128 stands for zero in the data rows.
Some points, one per row:
[129 138 141 119 140 124  91 103 104 150 148 155 122 141 149 133 113 143
 101 132 119 128 119 157 120 112 151 136 136 139 107 124 102 109 129 108
 153 107 110 119 152 127 114 148 140]
[107 102 159 113 142 129 105 160  80 126 124  85  96 103 109 147 138 139
 135 128 160 164 121 147  98 136  91 148 149 135 126 155 103  90 119 133
 127 115 157 101 122 133 132 127 112]
[144 140 149 125 132 144 107 128 124 113 107 121 126 146 106 116 114 152
 148 101 137 148 146 126 139 114 161 119 112 102 130 135 143 144 101 128
 116 111 118 101 157 140 161 137 111]
[151 100 132 124 115 128 154 145 146 159 131 138 132 123 141 109 124 141
 107 137 121 128 104 150 144 153 148 140 120 114 111 108 108 116 117 107
 139 130 109 118 126 133 118 107 121]
[148 104 127 156 119 117 138 121 123 150 132 130 138 131 155 126 130 131
 119 111 102 131 148 133 154 149 110 156 110 157 114 132 117 141 128 165
 128 109 130 112 136 113 138 110 117]
[173  85 165 135  92 162 171 140  99 101 157 103 164 152 102 137 149 146
 102 108 148 104 130  87 148 110 193 106 115 140 129 123 159  88  85  92
 121 107 116 110  88 152 139 103 116]
[140 166  88 193 144 136 176 123 184  77 193 158  63  72  80  91  88  97
 124 179 171  63  85  92 156 128  83  63 142 155 179 159  72  63 165 193
 159 103 193 193 169 173  63 179  83]
[160 108 119 142 152 145 150 106 137 139 126 107 115 142 134 110  94 168
 145 148 126 141 136 135 147 134 108 155 149 116 100 122 133 158 156 141
 131 101 171 141 127 122 115  88  98]
[146 104 139  91 125 143 127 143 154 137 152 113 162 138 149 100 118 121
  80 165 155 111 127 168 152 108  97  95 107 113 119 127 146 105 144 126
 158  95  90 137 141 111 104 161 133]
[ 88  94 155  95 140 133 140 137 115 103  88 101 165 101 140 132 115  92
 159 166 153 101 154 141 159  95  96 164 106 106 149 184 113 104  96 138
 114 146 128  92  96 155  94 155 114]
[115 115 139 120 114 134 118 134 100 141 148 133 115 135 118 125 109 130
 126 116 127 155  99 103 116 156 104 127 157 149 114 146 107 123 111 146
 130 104 137 133 122 126 132 141 107]
[121 114 135 128  97 146 119 131  97 120 159 132 113 124 112 155 117 128
 111 116 126 143  94 100 109 165 112 106 160 154 104 138 112 115 103 157
 127 106 134 132 133 141 126 135 122]
[148  97 130 127 122 118 139 132 129 129 128 179 128 134 139 118 108 130
 116 138 139 123 100 117 127 157 123 116 152 128 127 129 114 128  98 125
 101 124 116 133 115 143 124 132 141]
[100 128 113 116 131 133 143 126 118 135 153 159 136  97 123 144  97  96
 149 112 127  80 132 143 166 135 133 144 116 128 146 157 126 153 115 149
 134 160 107 112 120 126 127 141 130]
[179 173 147 179 159 169 166 151 106  87 184 133  72 152 165 128 171 104
  77 184 166  90 144 110 104 122  90  97  80 179 171 161 136 114 173 184
 168 164 121 184 136 151 122 106 124]
[124 121  95 133 108 104  77  72  83 131 149  95 134  83 114  90 130 173
 131  80 111 193 166 159 193 148 143 165 193 176 159 128 193  72 126 126
  80 176 137 147 141 108  77 149 159]
[138 107 124 112 130 149 136 161 145 155 128 161 130 121 137 105 116 115
 105 148 106 111 103 161 150 141 159 132 107 124 110 107 113 106 133 110
 152 116 102 109 150 134 107 136 109]
[101 124  85 126  88 115 156 100 117 151  97 116 148 159 136 132 146 106
 173 117  85 155 125 117  94 144 143  91  96 155  91 125 130 133 107 152
 139 132 143 179 114 114 164 115 171]
[127 128 128 143 133 157  94 129  98 122 118 148 124 122 121 117 115 117
  90 133 110 112 109 133 130 121 129 133 137 143 131 126 127 137  97 131
 110 128 123 143 123 146 136 137 134]
[132 169 116  77 179  98  83 150 152 147  77  83 141 162 123  63 168  63
 124 142  96 103 123 148 114 155 168 168 171 159 173 114  77 184  88  80
 123 147 130 168 154 115 159  77 112]
[128 111 110 132 106 108 127 146 126 121 134 112 161 114 133 106 126 106
 136 124 132 115 145 121 127 117 118 128 127 148 148 143 148 137 138 120
 143 150 122 118 104 140 148 131 143]
[119 103 115 129 108 104 139 159 109 115 137 111 166 109 127 107 112  87
 124 130  92  88 143 104 141 126 127 131 108 153 153 164 151 149 130  97
 150 151 119  96 101 142 152 142 135]
[ 90 120 106 168  90  83 184  90  85 142 111  91 136 179 151 136 176 115
 184  87  95 108 168  72 179 193 179  72  77 148  77  83 166 111 130  99
 141 141 165  80  90 159 131 108 179]
[125 132 152 131 132 134 130 115 122 114 135 152 133 156  77 159 166 138
 122  95  99 116 120 144 128 110 139 135 159 138 103 125 145 103 159 135
 146 114 134 161 111 160 119 125 127]
[ 96 168 140 122 158 130 129 141 148 114 151 129 126 133  91  97 120 143
 112  97 152 126 132 137 168 102 106 159 106 145  72 127 139 168 169  87
 141 153 141 103  97 115 169 138  87]
[132  91 133 136 104 176 112 157 150 144 128 152 121 108 130 130 143 112
 117 164 141 154 127 158 146 126 139 150  97 141  88  88 138 111 104 143
 160 127  85 132 161 112  98 168 136]
[134 161 107 146 101 119 128  97 148 109  90 119 110 150 128 133 153 103
 171 150 133 138 184 119 140 103 153  90 100 156 112 114 123 134 128 134
  95 127 156 122 160 131 166 133 123]
10 more points follow, each with its number after it:
[116 142  98  99 110 141 161 184  63 173  63  72  97 110 162 166 142 141
 118 160 184  94 193 176 114  98 117 179 184  88  85 176  92 112 171 111
  94 120 158  83 103 164 109 171 169] 0
[114 139 120 113 122 121 115 110 104 127 115 109 101 137 134 141 124 146
 108 131 122 116 129 137 101 130 131 138 108 124 125 111 156 145 128 144
 107 148 121 129 131 111 126 116 125] 1
[101  63 104 146  63 193 142 141 193  80 166  94 151 184 148 111  91  83
  63  63 193 104  77 193 103 169  63 104 164  63  63 193  83  77  63  88
  92 173 179 129  63  77  91  63  80] 2
[161 193  77 145  85 108 193  77 152 133 161 193 171 101 113 148 165 100
 168 101  72 165  63 128  85  80  72 120  63  77 176 115 179 155 193  91
 171  72 168  88 179 184 120 162  63] 3
[105 130 122 166 135  88 102 142 129 126 141 129 139 106 135 124 144 145
 130 127 141 144 120 102 120 155 125 115 130 115 121  94 135 119 140 118
  87 121  97 110 112 130 134 109 110] 4
[ 87 109  87 171 145 113  80 130 119 113 139  88 159  80 146 121 164 142
  97  96 120 130 161 137 131 139 140 108 173  92 130  85 155  97 146 129
  90 141 113 121 130 166 124 160  85] 5
[126 107 117 134 106 110 123 148 134 138 136 141 158 113 122 121 119 107
 132 115 110 106 141 134 133 115 134 125 125 142 156 137 158 139 132 106
 142 154 124 114 107 138 143 128 123] 6
[121  96 176 160 154 124  97 173 110 100  72 111  87 145  94 119 137 137
 144  98 165 100 173 164 137  72  85 171 124  87 132 165 101 173 179 102
  99 144 152 126  87 152 107 141 100] 7
[126 112 134 137 120 113 124 135 120 136 123 169 130 134 125 112 125 129
 125 128 108 120 117 124 125 145 135 121 154 120 128 131 125 136 102 125
 106 125 136 137 133 125 134 110 120] 8
[164 164 131 137 112 119 124 136 133 108 116 115 134 140 113 114 143 126
 142 127 151 143 159 118 134  99 146 133 114 117 120 141 100 101 112 130
 104 113 104 108 137 121 137 157  90] 9
Which of these numbered points is nearest to each point below by angle, seen from the average point of the first points? Its number follows each.
[133 148 106 122 136 130 148 158 126 128 107 144 145 124 119 135 128 144
 108 125 154 122 105 105 119 107 144 117 132 121  92 126 111 102 141 114
 117 150 144 155 132 155 137 122 155] > 0
[153 165 125 140 115 127 111 136 138 115  99 123 125 146 115 102 141 120
 141 124 137 147 159 106 139  91 130 143 122 136 117 148  98 117 131 139
 114 112 110 121 150 130 146 159 101] > 9
[128 141 138 123 124 145 140 115 162 134 134 145 108 130  83 169 162 127
 137 122 100 119 107 128 119 124 115 138 147 124 106 144 146 122 150 108
 105 102 106 148 144 138 101 136 146] > 3
[124 145 115 120 128 127 104 149 125 127 112 136 119 134 124 152 127 128
  96 119 128 121 117 146 113 132 120 115 102 106 122 112 133 135 131 130
 154 131 111 119 120 120 111 117 135] > 1
[115 125 171 148 144 148 159 127 159 159 117  80 184 168 171 184  83  72
 121 114 106 119  95 111 155 123 119 147 131 165 129 135 153 100  91 111
 101 152 101 152 108 132  97 106 128] > 2
[113 119 124 137 134 114 123 147 128 124 138 122 153 122 122 128 133 109
 126 125 111 119 136 125 132 108 126 128 129 141 143 148 141 134 120 115
 142 145 139 114 121 129 139 134 148] > 6
[155 120 137 119 124 135 125 122 142 144 117 154 132 132 132 115 114 133
 123 135 117 118 102 152 130 145 120 130 138 113 115 107 116 130 116 119
 145 126 108 128 143 121 128 116 124] > 8
[157 131 125 155 117 107  95 152 127 152 146 137 154 119 117 131 139 136
 132 129 128 127 135 130 119 130 149 137 128 149 135 124 147 151 135  98
 144 140 147 128 116 116 152 133 142] > 6
[ 91 130  97 131 137 135 149 119 114 119 147 141 138  88 131 142  99  95
 155 140 140  87 128 125 171 147 128 128 117 134 159 166 119 138 110 150
 129 159 107 130 124 119 112 138 106] > 6
[140 138 148 108 122 137 106 122 131 115 109 125 135 151 125 117 112 137
 150 132 141 139 148 151 134  94 157 124 126 122 135 139 140 142  87 137
 122 120 117 115 151 150 141 135 104] > 9
[146 119 132 125 120 138 131 138 149 138 116 164 141 118 142 120 110 140
 122 124 124 108 106 149 136 139 138 140 124 104 119 105 111 122 111 110
 136 122 114 124 140 120 112 117 115] > 8
[122 148 145 101 134 137 143 118 165 146 120 128 110 130  88 171 184 115
 137 110  97 107 116 128 111 127 116 124 142 111 110 143 144 133 155 100
 107  98 115 150 142 148 106 156 154] > 3
[136 152 140 138 107  92 119 128 131 116 133 162 137 107 117 142 122 141
 117 120 169 166 146 120 150 168 145 132 101 118 107 138 124 108 148 107
 104  97 112 113  97 137 142 102 124] > 4
Here are 10 other points, each followed by its number:
[130 139 132 101 110 119 108 139 121 112 112 168 114 108 124 164 141 152
 114 141 130  77 122 119 145 137 137 107 169 107 108 110 130 126  83 134
 148 100 155 162 100 110 148  97  99] 0
[145 110 143 100 141 179 128 159 130 158 145 141 156 128 169 134 137 164
  95 144 124 102 106 184 176 149 130 101 104 119 115 111  88 104 152 173
 176 115  72 113 146  99 103 127 130] 1
[123 184  63 184 193  63 104  63 151 184 179  96  77 112  98 168  85  85
 162  83 101  72  72 166  80  88  87 122 166  72 184  80 149  92 129  72
 193  63  92  63 193 193 184  80  72] 2
[152 115 126 107  96 143 128 142 157 164 118 160 117 118 141  97 106 134
 104 143 116 112  97 159 143 148 145 119 123 130 113 110  95 113 106  96
 147 115  88 104 155 123 108 105 115] 3
[116 113 142 159 153 159  87 130 116 132 130 146 134 137 100 118 142 132
 101 137 118 110 118 142 141 152 132 116 116 135 127 101 134 130 135 130
 129 138 128 156 125 161 135 124 150] 4
[113  95 169 133 148 100  88 139 139 104  92  90 150  91 159 153 131  88
 146 157 168 122 140 169 115 117 132 144 145  90 109 154 132 140 157 161
 141 148 154 123 110 145 100 123 152] 5
[143 159 110 127 118 134 126 124 139  95  98 124 121 142 111 138 140 124
 110 150 149 134 151 108 123  85 165 134 148 123 124 120 108 152 123 141
 100 114 135 111 145 147 145 119 131] 6
[193 179 193  63 184 101 100  97 113 193  80  77 176  63  63  96  92 153
  98  77 155  92 112  63 124 125 173  83 109  97 193 152 169 119 162 176
 173 165 127 157  72  90 150 173 176] 7
[119 150 123 138 111 144 101 113 121  98 122 121 117 124 132 173 115 121
 110 120 120 149 128 142 104 116 119 129 133 125 122 109 134 138 127 132
 130 123 140 131 105 107 135 111 127] 8
[128 123 129 123 157  99 145 133 103 122 135 126 150 116 143 143 148 108
 129 104 134 159 134 122 132 120 141 137 112 152 145 134 120 141 115 147
 115 108 131 160 141 146 157 114 128] 9
The same question for these:
[131 124 141 152 129 161 112 133 107 130 143 147 149 125 126 128 120 127
 103 141 122 113 104 138 135 136 121 127 131 137 132 126 129 143 110 134
 102 132 129 141 123 159 130 139 132] > 4
[112  72 173 149 156 118 110 171 101 116  87 117 101 126  97 108 111 150
 132 111 173 101 169 162 131  77  80 169 135  91 125 155 115 166 176 103
  96 157 146 120  85 148 117 145  97] > 5
[130 128 148 150 141  91 137 143 111 146 142 116 142 110 135 126 134 102
 135 113 138 146 139 123 126 106 137 114 134 123 143 116 136 120 137 117
 112 124 146 138 128 128 153 126 134] > 9
[138 122 145 119 128 131 133 137 135 140 137 156 124 126 144 106 133 131
 123 136 119 120 115 146 138 143 129 134 130 119 126 119 121 131 120 116
 145 122 111 125 134 124 125 118 120] > 3
[141 158 122 109 132 123 132 124 132 136 121 125 112 135 108 161 149 118
 120 161 129  91 114 114 117 151 108 141 146 131 130 136 141 142 118 127
  98  97 122 159 111 101 136 148 118] > 0
[184 134 159  80 100 132 160 110  77 166 101 105 179  97  72 116  63 179
 151 123 159 179  96  80  63 140 155 126 128 117 168 179 154 171 106 148
 184 143 126 176 158 132 171 149 168] > 7
[159 147 119 106 118 155 119  95 160 130  94 131  92 149  99 137 152 111
 143 159 144 127 141 113 126 104 119 110 141 150 144 150 122 161 138 106
  83  92  99 105 168 143 121 165 108] > 6
[ 92  97 152 104 137 125 136 132 128 105  91 104 155 114 141 129 123  91
 160 168 150  97 138 148 152 121 101 161 117 116 137 171 121 124 108 126
 128 149 125 107 107 156 104 153 126] > 5
[168 144 136 148  97 109  99 148 144 110 114 132 130 133 119 112 135 111
 137 145 113 133 164 135 128 113 131 109 150 133 134 130 131 139 133 109
 119 144 137 100 148 149 155 139 118] > 6
[150 114 108 132 146 142 155 107 159 139 139 102 116 141 137 125  97 161
 144 149 130 124 149 140 153 142  97 157 155 120 102 120 128 152 144 145
 118 101 169 151 117 134 101  91  97] > 0
[118 105 149 144 138 147 152 117 114 123 140 104 119  92 120 113 116 123
  87 138 114  99 134 141 121 115 107 158  99 115 152  97 126 118  99 127
 108 155 124 146 139 179 144 143 144] > 4
[120 106 115 115 127 103 151 108  94 133 120 134 120 126 140 165 155 110
 129 147 158 145 130 116 136 112 135 114 128 115 158 141 122 130 117 115
 121 135 149 137 126 119 155 111 102] > 9
[135  98 114 106 123 101 122 108 132 125 141 118 127 148 137 124 147 125
 127 173 156 142 135 139 138 111 107  99 143 101 150 149 145 126 126 119
 137 126 124 120 129 101 134 146 125] > 5
